Rows swapped in pairs by one turn or mirror: which row each one swaps with
The rows were stretched afterwards, more along some directions than others.
q_25: [-2.54 -1.14 -0.31 -3.04 -2.52 -1.93 -1.58  3.15  2.15 -1.71 -2.01 -1.39
  4.22 -0.14  2.89  0.17 -1.63  1.36]
q_887: [ 4.25  0.27 -1.91  1.05 -1.14 -2.02 -0.16  0.33  0.36 -3.65 -2.91  1.23
  0.28 -1.22  2.98 -0.80 -6.40  2.04]
q_760: [ 4.99  0.50 -1.50  1.83 -1.50 -1.87  0.15  0.08  0.45 -2.92 -2.96  1.09
  0.47 -0.41  2.33 -0.66 -6.62  2.12]
q_872: [ 2.69  0.68  0.30 -1.94 -0.95  3.00 -2.24 -2.55  0.19 -1.26  0.26  2.78
 -3.05  0.22  0.74 -1.38 -3.12  0.58]
q_626: [ 1.29 -0.17 -0.30  1.08  3.76  2.57  0.47 -1.96  1.53  0.14 -0.96  2.34
 -1.23 -1.23  0.85  0.68  0.34 -1.58]
q_377: [-2.24 -0.66  0.00 -3.09 -2.88 -1.73 -1.56  1.56  0.93 -1.87 -2.71 -0.05
  2.94  0.20  3.85 -0.26 -2.24  0.80]
q_932: [ 1.17  1.22 -0.68  1.79 -1.23  1.22  0.28  1.27  1.46 -0.49 -4.49  4.36
  0.59 -1.00  1.39  1.65 -2.82  0.07]
q_538: [-1.93 -0.76 -1.28 -0.98  2.80 -1.91 -0.74  0.91  1.42 -3.36 -2.55 -0.16
  2.84 -1.92  4.55 -0.69 -1.13 -1.13]
q_627: [-2.27 -2.04 -0.14 -3.33 -1.72 -0.99 -0.16  2.57  1.70 -2.12 -2.08 -0.24
  4.42  0.16  2.45  0.59 -0.77 -0.47]
q_951: [ 2.16  0.00  0.08 -0.48 -0.18  1.62 -2.68 -4.12 -1.38 -0.70  0.72  2.71
 -4.04  0.66  1.21 -1.14 -2.83  0.59]
q_185: [ 2.59  0.21  0.37 -2.03 -0.98  3.16 -1.98 -3.56 -0.15 -0.75  0.99  2.62
 -2.94  0.95  0.20 -1.10 -2.48  0.05]
q_346: [ 0.87  1.26 -1.85  3.06  0.18  0.21  0.61  1.71  1.95  0.32 -3.23  3.38
  1.02 -1.94  0.69  2.34 -2.08  0.59]
q_205: [ 5.20  0.73 -1.70  2.10 -1.67 -1.98 -0.29 -0.28 -0.23 -2.56 -2.36  1.38
 -0.75 -0.13  2.03 -0.57 -6.32  2.26]
q_911: [-2.72 -0.80 -0.76 -2.77 -1.33 -2.09 -1.16  1.55  1.58 -2.05 -1.43 -0.89
  3.41 -0.25  3.06  0.23 -1.43  0.93]
q_970: [ 0.52  1.44 -0.72  0.80  3.09  1.71  0.22 -0.98  1.22 -0.72 -0.81  1.76
 -1.13 -1.14  0.33  0.22  0.38 -0.57]
q_965: [-2.64 -1.47  0.02 -2.93 -2.19 -1.08 -0.93  3.39  1.90 -1.69 -2.73 -0.25
  4.14 -0.38  3.40  0.36 -1.50  0.12]
q_728: [ 1.46  0.91 -0.39  1.15  3.50  2.78  1.21 -1.22  1.14 -0.74 -1.81  3.14
 -1.55 -0.72  0.81  0.74 -0.13 -2.05]
q_352: [ 0.43  2.28 -0.76  0.47  4.04  1.59 -0.31 -1.01  0.68 -0.44 -0.60  2.56
 -2.11 -1.87  1.53  0.76  0.41 -1.34]
q_107: [ 0.89  0.52 -0.58  1.57 -0.06  2.42  0.56  2.12  2.29  0.84 -4.10  4.74
  1.13 -1.83  1.12  2.20 -1.78 -0.80]
q_924: [-1.53 -1.40  0.13 -2.24  2.11 -1.74 -0.89 -0.19  1.34 -4.06 -2.46 -0.67
  2.13 -0.87  4.61 -0.77 -1.63 -0.85]
q_186: [-1.80 -1.02  0.37 -2.60  2.70 -2.53 -0.89 -0.65  0.95 -4.06 -2.40 -0.05
  1.66 -1.83  5.00 -0.58 -2.25 -0.84]
q_244: [ 1.08  0.48 -0.97  2.80 -0.24  1.13 -0.01  1.93  2.23  0.73 -3.72  3.81
  1.03 -1.68  0.74  2.27 -2.16  0.73]
q_712: [ 0.65  0.97 -1.26  1.18  3.51  2.30  0.38 -1.24  1.19 -0.72 -1.32  2.33
 -0.58 -0.94  1.04 -0.03  0.35 -1.39]
q_819: [ 5.25  1.43 -2.28  0.51 -1.59 -1.61 -0.05 -0.68  0.00 -3.22 -1.71  0.97
 -0.78  0.26  1.96 -0.89 -6.40  1.98]
q_732: [ 2.58  0.26  0.31 -2.13 -0.81  3.12 -1.85 -3.39 -0.29 -1.32  0.64  2.27
 -3.25  0.77  0.38 -1.63 -2.39  0.65]
q_114: [ 4.21 -0.29 -1.13  0.51 -0.81 -1.17 -0.04 -0.83  0.04 -2.82 -2.07  1.39
 -0.18 -0.35  2.49 -0.21 -6.11  1.41]
q_525: [-1.13 -1.70 -0.28 -1.64  2.49 -1.32 -0.35  0.62  2.00 -3.59 -2.21 -0.64
  2.45 -1.48  3.78 -0.02 -1.09 -1.24]
q_973: [-2.54 -1.18 -0.09 -2.64  2.57 -1.54 -0.85  0.88  1.35 -3.14 -2.21 -0.15
  2.00 -1.73  4.65 -0.39 -0.83 -1.90]
q_597: [-2.04 -0.96 -0.55 -1.78  2.56 -2.73 -0.74  0.90  1.52 -4.55 -2.42 -0.81
  2.71 -1.77  4.35 -0.44 -1.49 -0.22]
q_607: [ 1.29  1.31 -0.08  1.11  2.81  1.27 -0.55 -1.83  0.93 -0.29 -0.95  2.10
 -1.79  0.25  0.63  0.47 -0.42 -0.60]
q_85: [-2.26 -1.15 -1.06 -2.82 -1.91 -1.14 -1.34  2.19  1.81 -1.37 -1.91 -0.71
  4.05 -0.76  3.48 -0.48 -1.46  0.58]
q_978: [ 2.56  0.31  0.35 -1.11 -0.85  2.68 -1.69 -2.72 -0.41 -0.21  0.74  2.27
 -3.18  0.57 -0.08 -0.58 -2.64  0.31]
q_204: [-2.34 -0.12 -0.43 -1.99  2.85 -2.57 -1.34  0.60  0.46 -3.77 -1.24 -0.85
  1.27 -1.46  4.71 -0.19 -0.61 -0.59]
q_807: [ 1.13  1.58  0.27  0.58  2.10  2.11  0.78 -1.27  0.79 -1.73 -0.90  1.63
 -1.90  0.05 -0.44  0.30 -0.15 -0.77]
q_899: [ 2.26  0.05  0.87 -2.62 -1.06  2.52 -2.60 -3.68 -0.59 -1.56  0.73  2.24
 -3.30  1.42  0.78 -1.62 -2.75  0.42]
q_920: [-1.90 -0.60  0.04 -1.07  1.41 -3.08 -1.94  0.72  0.94 -3.26 -1.71 -1.21
  1.53 -0.17  3.56 -0.39 -1.31  0.01]
q_616: [ 1.69  0.35 -1.71  3.16  0.33  1.87  0.69  1.27  2.02 -0.03 -4.05  4.34
  1.25 -1.97  1.21  1.77 -2.29 -0.01]
q_286: [ 1.69 -0.37  1.45 -2.26 -0.91  3.23 -2.50 -3.67 -0.29 -1.39  0.52  2.25
 -2.84  1.33  0.40 -1.61 -2.26  0.19]
q_675: [ 1.27  0.16 -1.17  2.23  0.37  1.62  1.26  1.99  2.06  0.75 -3.79  4.68
  1.63 -1.94  0.52  2.59 -1.49 -1.05]
q_267: [ 1.22  0.33 -1.40  1.71  0.14  2.16  1.10  2.48  2.84  0.06 -4.02  3.97
  1.37 -2.45  0.86  2.63 -2.00 -0.24]
q_62: [ 1.17  0.95 -0.26  1.42  2.86  2.31  0.20 -1.37  1.28 -0.32 -1.70  2.53
 -1.41 -0.93  0.73  0.35 -0.17 -1.33]
q_405: [-2.68 -1.97 -0.62 -2.79 -1.36 -1.29 -0.92  2.51  1.92 -0.76 -1.88 -0.75
  3.71 -1.38  3.53  0.62 -1.16  0.65]
q_258: [ 4.41  0.22 -1.38  1.30 -1.65 -1.50 -0.44 -0.15  0.07 -2.88 -1.97  1.04
 -0.33 -0.34  2.50 -0.91 -6.16  2.41]
q_314: [ 5.00 -0.01 -1.82  2.22 -1.44 -1.95  0.13 -0.60 -0.08 -2.61 -2.25  1.46
  0.07 -0.25  2.39 -0.21 -6.30  1.92]

q_186 pairs with q_807
q_920 pairs with q_607
q_712 pairs with q_538
q_267 pairs with q_405
q_819 pairs with q_951
q_973 pairs with q_728
q_62 pairs with q_924

Rows swapped in pairs by one turn or mirror: which row each one swaps with
The rows were stretched afterwards, more along some directions than others.
q_148: [-0.40  2.68  0.74  0.97  0.66  3.35  0.87  0.66 -0.87  3.26  0.28 -0.22
  0.49  1.32 -0.50 -1.85  1.19  1.65 -0.03 -3.10  1.09]
q_426: [-0.81 -0.96  0.99  3.79  0.51 -3.61  3.58  2.33 -0.20  0.68  1.98 -3.80
 -4.33  1.76  1.63  0.33 -1.39  3.89 -2.03 -1.20 -5.04]
q_296: [ 2.11  1.28  1.24  1.88  0.23 -0.81  2.54  1.93  0.08 -1.52  2.73 -1.30
 -5.39 -0.89  2.55 -0.57  0.14 -0.97  1.19  2.30 -2.66]
q_343: [-1.25 -1.37  1.24  0.40  0.07 -3.77  2.83  0.15  1.35  0.51  0.97 -1.83
 -2.15 -0.86 -0.05  0.58 -2.93  3.26 -3.18  0.42 -4.51]
q_372: [-0.36  2.19  1.71 -1.21 -0.63  0.37  1.02  0.60  2.39 -0.12  1.36 -0.59
 -0.35 -2.26  0.02  0.36 -1.36 -0.96 -0.46  2.72 -0.60]
q_260: [ 1.44  1.93  1.54  1.31 -0.18 -1.12  2.03  2.22  0.27 -0.70  2.74 -1.61
 -5.68 -0.55  2.72  0.18  0.53 -0.37  0.89  2.49 -3.59]
q_41: [ 2.31  1.03  1.36 -0.90 -0.86  0.55  1.15  2.22 -1.68  0.72 -1.32 -0.64
 -2.41 -1.42 -2.43 -1.87  1.42 -0.81  0.53 -0.45  1.09]
q_639: [ 0.92  1.66  0.77  5.08  0.38  0.63  1.84  3.80 -1.45  2.63  0.36 -3.62
 -5.03  0.46  2.64 -0.94  2.89  1.58 -0.95 -0.22 -1.21]
q_570: [ 0.23 -0.54  1.96  0.39 -1.40  0.08 -0.27  2.02 -1.63  5.51 -0.77 -0.71
 -3.56  1.16 -0.80 -0.96  3.16  0.60 -1.04  1.04 -2.96]
q_946: [-1.62 -1.05  0.47  2.80  0.77 -3.18  2.89  0.81  1.29  1.11  1.33 -2.15
 -3.45  0.38  0.99  0.66 -1.93  3.94 -2.75 -1.11 -4.96]
q_917: [ 2.35  2.38  0.57  4.15  0.44  1.43  0.70  3.86 -2.62  2.28 -0.01 -2.73
 -3.85  0.25  1.04 -2.67  3.46  0.84  0.34 -0.86  1.33]
q_223: [-0.90 -0.42  0.87 -0.52 -0.40  0.34  2.00  0.17  0.25  3.11  1.35 -0.28
  1.57  2.31 -3.63 -2.35  0.42  0.94  2.47 -0.70 -0.53]
q_961: [-1.06 -1.40  1.38 -0.82 -0.50 -2.61  2.51  0.15  1.21  0.50  0.64 -1.06
 -1.72 -1.14 -1.53  0.63 -2.92  1.63 -2.71  0.84 -3.65]
q_416: [-1.03 -1.30  0.59 -1.52 -2.95 -0.63 -0.79  2.06  0.48  4.74 -1.84 -1.48
 -1.33 -0.26 -1.66  1.57  1.07 -0.85 -1.06  2.62 -0.96]
q_660: [ 1.94  2.06  0.91  1.38  0.05 -1.73  2.58  1.87  0.91 -2.35  4.31 -2.63
 -4.25 -0.84  1.40 -2.46  0.09 -0.33  5.07  3.38 -3.04]
q_640: [ 0.95  2.36 -0.36 -1.10 -1.36 -0.35 -0.18  1.94  0.63 -2.24 -0.39 -2.03
 -0.80 -2.39 -0.38  2.07 -2.32 -1.86 -2.73  0.41  1.77]
q_683: [ 0.27  1.01 -0.01 -2.34 -2.20 -0.98 -0.71  1.97  0.75 -0.40 -1.08 -2.06
 -0.42 -2.16 -2.13  1.85 -1.68 -2.46 -1.80  1.70  1.00]
q_882: [-0.66 -0.19 -0.13  2.76  0.88 -3.82  1.88  1.84 -0.21 -0.22  2.15 -3.46
 -4.78  0.07  0.94  0.02 -1.28  3.24 -2.09  0.40 -5.73]
q_9: [ 0.18 -0.10  0.81  0.31 -0.93 -2.94  2.55  0.91  1.28 -0.68  3.72 -1.79
 -0.97  1.07 -1.18 -3.44 -2.57  0.53  4.97  1.88 -2.59]
q_734: [-0.47  3.46 -0.14 -0.12 -1.33  2.43  0.01  1.63  0.73  2.87  1.61 -1.23
 -0.33  2.24  0.92  0.50  1.33 -0.81  2.01  0.52 -0.13]
q_633: [-0.22 -0.36  1.25  0.03 -0.05 -2.27  2.02  0.84  0.75  0.17  3.72 -2.15
  0.55  2.96 -3.28 -2.79 -0.82 -0.35  4.33  1.59 -1.24]
q_35: [-1.94 -1.23  0.40  1.61 -0.16 -3.18  2.78  1.26  0.39  1.02  1.09 -2.53
 -2.70  0.52  0.48  1.13 -1.74  3.71 -3.37 -1.28 -4.74]
q_690: [-0.31 -0.54  0.77 -0.27  0.07 -0.98  2.17 -0.06  0.69  1.75  2.49 -0.76
  1.45  1.99 -2.92 -3.09 -0.38  0.97  4.09  0.37 -1.23]
q_266: [ 2.60  2.24  0.92  2.34 -0.06  1.89  0.44  3.58 -2.01  1.71 -0.26 -1.79
 -3.06 -0.95 -0.39 -2.83  3.00 -1.13  1.73  0.32  2.41]
q_797: [-0.80 -0.55  0.94 -0.41  0.07 -0.50  2.57  0.03  1.10  2.40  2.38 -1.48
  1.16  1.42 -3.34 -2.67 -0.26  0.95  3.69  0.06 -1.83]
q_263: [ 0.16  0.36 -0.18 -2.30 -2.35 -0.95 -0.46  2.00  0.85  0.33 -0.97 -1.72
 -1.33 -2.04 -2.00  2.26 -1.35 -2.54 -1.16  2.34  0.31]
q_704: [-0.38 -1.19  0.45 -0.65 -1.04 -1.47  1.76  0.18  0.97  2.14  2.06 -0.81
  0.63  2.37 -2.58 -2.67 -0.52 -0.14  4.28  1.63 -1.34]
q_591: [-0.11  0.74  0.21 -1.06 -1.41  0.22  0.43  1.03 -1.51  2.98  0.28 -1.09
 -0.47  3.31 -1.75  0.09  0.18  0.47 -1.08 -2.92 -0.99]
q_376: [ 1.86  2.03  0.63  4.61  0.75  1.05  0.97  3.60 -2.51  2.62  0.37 -2.90
 -4.69  0.74  2.26 -2.33  3.02  1.88 -0.46 -1.61  0.04]
q_840: [ 1.03  2.91  0.62  3.78  0.08  1.42  0.69  3.90 -2.21  2.49  0.13 -2.38
 -4.34  0.74  1.84 -1.68  3.65  1.45 -0.32 -0.79  0.02]
q_327: [-1.91 -1.08  0.89  1.49  0.24 -3.87  2.25  1.14  0.31  0.66  1.21 -2.79
 -3.22  1.01 -0.25  1.27 -2.26  2.97 -3.42 -0.24 -4.22]
q_825: [ 0.74 -0.15  1.11  1.44 -0.69 -3.46  2.87  2.45  0.75 -1.73  4.00 -3.27
 -1.63  1.04 -0.94 -2.35 -1.68 -0.21  4.29  2.40 -2.41]
q_964: [ 1.46  2.17  1.32  1.09 -0.30 -1.03  1.95  2.33  0.86 -1.19  3.07 -1.74
 -5.02 -1.09  2.59 -0.18  0.47 -0.99  2.03  2.88 -2.46]
q_699: [ 0.62 -0.99  1.05 -0.43 -0.83 -2.47  2.98  1.12  1.25 -0.79  3.41 -2.63
  0.08  1.00 -2.25 -3.03 -1.98 -0.30  4.75  2.25 -2.11]
q_915: [ 2.38  2.12  1.72  1.57  0.28 -0.43  1.86  2.62 -0.02 -1.37  2.76 -2.13
 -5.04 -0.88  1.85 -1.61  0.60 -1.16  2.01  2.72 -2.40]
q_63: [ 0.55  1.50  1.79  1.54 -0.26 -0.13  1.58  2.13 -0.63  2.17  1.31 -0.98
 -5.47  0.44  2.39  0.38  1.65  0.92 -1.16  0.52 -3.66]
q_534: [ 1.34 -0.11  0.92 -2.19 -1.01 -0.71  1.48  0.59 -1.74  0.24 -0.04 -0.70
 -0.24  1.22 -2.96 -1.38 -1.14  0.21 -0.67 -3.11 -0.38]
q_585: [-1.70 -1.02  1.20 -0.61 -0.38 -3.66  2.42  0.01  1.22  0.28  1.65 -1.89
 -1.93 -1.41 -1.12  0.29 -3.23  2.59 -2.69  0.46 -5.18]
q_229: [-0.58  1.15  0.29 -1.52 -1.46  0.56 -0.11  0.83 -1.00  3.05  0.46 -1.15
  0.02  3.18 -1.53  0.22  0.10  0.21 -0.35 -2.17 -1.25]
q_606: [ 1.75  1.03  0.42  2.68 -0.63 -2.68  3.02  2.41  0.88 -2.53  4.45 -3.02
 -3.53  0.44  1.62 -1.70 -1.54 -0.56  4.29  2.74 -2.18]
q_671: [-1.22 -1.62  0.31  0.30 -0.11 -3.68  2.34  0.05  0.74  0.04  0.13 -1.21
 -2.41 -0.57 -0.42  1.09 -2.90  2.46 -4.03 -0.59 -3.71]
q_390: [-0.44  2.18  0.06 -0.37 -1.50  1.53 -0.05  1.26 -0.20  3.08  1.22 -1.41
 -0.29  3.31  0.35  0.64  0.48 -0.13  0.84 -1.03 -0.41]
q_253: [ 1.46  3.33 -0.35  0.00 -0.13  0.41  0.19  1.88 -0.01 -2.76  0.21 -2.02
 -1.80 -2.82  0.51  1.23 -2.25 -1.16 -3.27 -0.60  0.89]
q_467: [ 0.94  0.75  0.69  0.58 -0.05 -3.23  3.20  1.62  1.24 -1.95  4.47 -3.21
 -1.75  1.55 -1.04 -2.90 -1.22  0.38  4.81  2.46 -3.19]
q_427: [ 0.28  0.54 -0.04  5.19  0.62 -2.42  3.19  2.53 -0.36 -0.12  2.16 -3.40
 -5.47  0.92  3.43  0.66 -0.61  3.09 -1.82 -1.11 -3.59]
q_318: [ 1.02  1.22  0.83  4.78  0.97 -1.72  1.89  2.63 -1.32  1.07  1.75 -3.67
 -5.60  0.13  2.70 -1.90  1.41  3.53 -1.60 -0.50 -3.71]
q_990: [ 1.52  2.07  0.35  4.38 -0.11  1.44  1.42  3.69 -2.01  2.62  0.02 -2.20
 -4.16  0.71  2.16 -1.84  3.46  1.06  0.17 -0.49  0.88]
q_68: [ 2.06  2.40  1.24  1.36 -0.39 -1.21  2.33  2.47 -0.14 -2.95  3.89 -2.22
 -4.21 -0.80  1.44 -1.57 -0.29 -1.51  2.79  2.33 -2.43]

q_946 pairs with q_9
q_606 pairs with q_427
q_882 pairs with q_467
q_585 pairs with q_797

